(in the rows, 128 means zero)
Each named move below is a turn or a mirror, shown by a few rows before and after it. Which moves, in which order, take the first row of each later pair to the second? The first pair is answered.
K_186 (before -> after):
[121 117 125 148 137 122  81  93  56 161 140  92]  ->  [175 110  93 125 109 110  94 135 109 130 200  95]
[147  96 113 116 139 129 121 130 135 108 161  73]  ->  [115  97 132 134 158 133 110 107 109 127 125  69]
[131 114 128 136 131 102 131 109 113 159 148 115]  ->  [137 114 120 129 129 100 143 115 118 152 157 116]
[119 124 110 146 131 108 139 124 104 129 115 108]  ->  [135 122  94 140 124 103 148 134 124 118 138 110]
K_392 (before -> after):
[116 138 141 127 154 137 119 109 124 167  79 142]  ->  [ 93 135 136 118 123 135 144 110 145 139  80 143]
[140 153 131 156 138 141 109 113  97 191 125 128]  ->  [105 118 131 152  96 149 166  91 141 160 101 112]
[150 135 132 120 157 134 147 118 170 165  98 120]  ->  [127 147 137 114 122 116 158 128 189 127  98 125]
K_116 (before -> after):
[101  87 137 142 112 144  96  97  89  85 126  92]  ->  [112  88 136 125 111 150  95 111 109  65 135  91]
[ 88 129 138 151 133 130 135  97  89 167  99 113]  ->  [128 140 143 101 120 135 128 150 176  72 129 119]
[146 140 153 119 170 153  88 143 118 123 129 103]  ->  [140 141 149 125 171 151  87 133  99 140 121 101]
[104 140 141 131 139 115  75 131  97 123 151 114]  ->  [111 142 148 126 136 116  77 140 109 109 157 112]
K_300 (before -> after):
[184  79  90 111 133 147 137 126 161 117 158  97]  ->  [170  99  86 136 146 128 109 118  95 169 159 115]
[138 115 139 131 148 166  89 130 110 114 130  88]  ->  [ 96 126 129 155 123 137 107 110  78 149 119 114]
[ 97 119  90 153  57  80 176 133 118 139 161 157]  ->  [147  94 107 111  83 110 160 162 184  73 177 113]
Now pairs of rows:
Between the rows of a pair lie 2 to 3 moves.
[124 152 146 129 136 112  97 148 114 129 142 129]  ->  [151 137 116 133 123 110 125 144 131 143 162 143]	K_300 K_392 K_186
[111 113 116 162 113 118 118 108  70 162 144 101]  ->  [162 118 121 147 147 129  86 130  82 164 158 105]	K_116 K_392 K_116
[ 62 136 130 157  81  95 146 116  85 127 127 133]  ->  [138  99 108 160 129 123 154 104  86 192 156 114]	K_186 K_392 K_392
[131 104 107 142 150 165 125 131 133 143 131  88]  ->  [123 120  86 141 107 133 138 154 144 124 156 111]	K_300 K_186 K_392
[159 134 146  95 145 125 112 142 160 105 130 120]  ->  [159 111 138 122 159 142 129 108 134 156 115 106]	K_300 K_116 K_392
[ 53 156 154 138 110 143 105 110  82  98  82 135]  ->  [167 160  96 123 115 126  78 175  93 114 189 145]	K_392 K_186 K_300
[179 127 135 104 185 139 109 159 166 123 150 103]  ->  [133 178 120 133 146  81 110 157 101 169 154 170]	K_300 K_116 K_300
[127 129 145 106 141 153  90 148 129  89 145 109]  ->  [138 140 119 120 116 124  92 153 110 116 174 130]	K_300 K_186
[121 122 115 106 115 129 118 144 172  77 138 124]  ->  [100 147 104 146 118 102  92 127  87 145 136 146]	K_300 K_300
[156 117 112 130 121 135 176 123 175 154 132 157]  ->  [175 111 115 120 135 149 163 129 173 151 136 142]	K_116 K_300
[158 121 118 109 138 134 125 157 150  97 166 139]  ->  [112 148 151 127 166 139  88 138  96 124 116 144]	K_186 K_116 K_300
[106  89 100 120  83 129 154 129 140  91 140  73]  ->  [ 85 102 112 145 113 129 119 103  73 144 110  74]	K_300 K_186 K_300
[ 93 128 175 105 129 163 138 114 165  81  76 135]  ->  [131 166 162  93 134 139  94 169 155  73 119 156]	K_392 K_186
[142 171 171 121 166 146  79 141 120 148 107 173]  ->  [155 124 170 104 172 185  98 137 162 107 107 115]	K_392 K_392 K_300
[192 144 102  95 119 117 139 149 130 161 176 160]  ->  [151 145 116 123 138 121 131 114  82 202 134 161]	K_116 K_186
[146 142 111 134 104 111 145 150 130 141 158 151]  ->  [161 160 141 124 138 120 102 162 128 120 145 145]	K_186 K_116 K_300
[101 187 131 152 113  85  77 144 111 144 138 164]  ->  [147 103 130 124 136 156 148 113 220 114 115 109]	K_392 K_300 K_300
[139 103 130 121 149 155 123 135 149  99 131  95]  ->  [106 100 122 148 134 145 138 103 109 145 107 108]	K_116 K_300
[130  84 105 153 125 140 135 120  98 154 149  93]  ->  [105  95 123 132  94 133 136 138 136  77 138 101]	K_392 K_186 K_116
[ 92 107 117 125  94 115 145 128 134  82 141  91]  ->  [133 101 109 129 121 122 115 133 106 113 170  66]	K_300 K_116 K_186
[141 133 143 130 183 173 129 128 125 159  99 132]  ->  [154 137 125 113 141 149 144 169 168 103 142 143]	K_186 K_392 K_392
[ 73 162 142 125 156  93  94 131  62 113 119 118]  ->  [ 55 105 137 129 138 127 159  90 101 107  95  86]	K_392 K_392
[146 110 109 134 150 132 114 146 133 116 166 104]  ->  [111 126 129 127 128 128 137 147 156  77 140 120]	K_186 K_300 K_116
[124  95 146 141 134 157 181  81 163 130  81 108]  ->  [ 77 152 146 167 117 104 136  96  84 150  90 149]	K_116 K_392 K_116
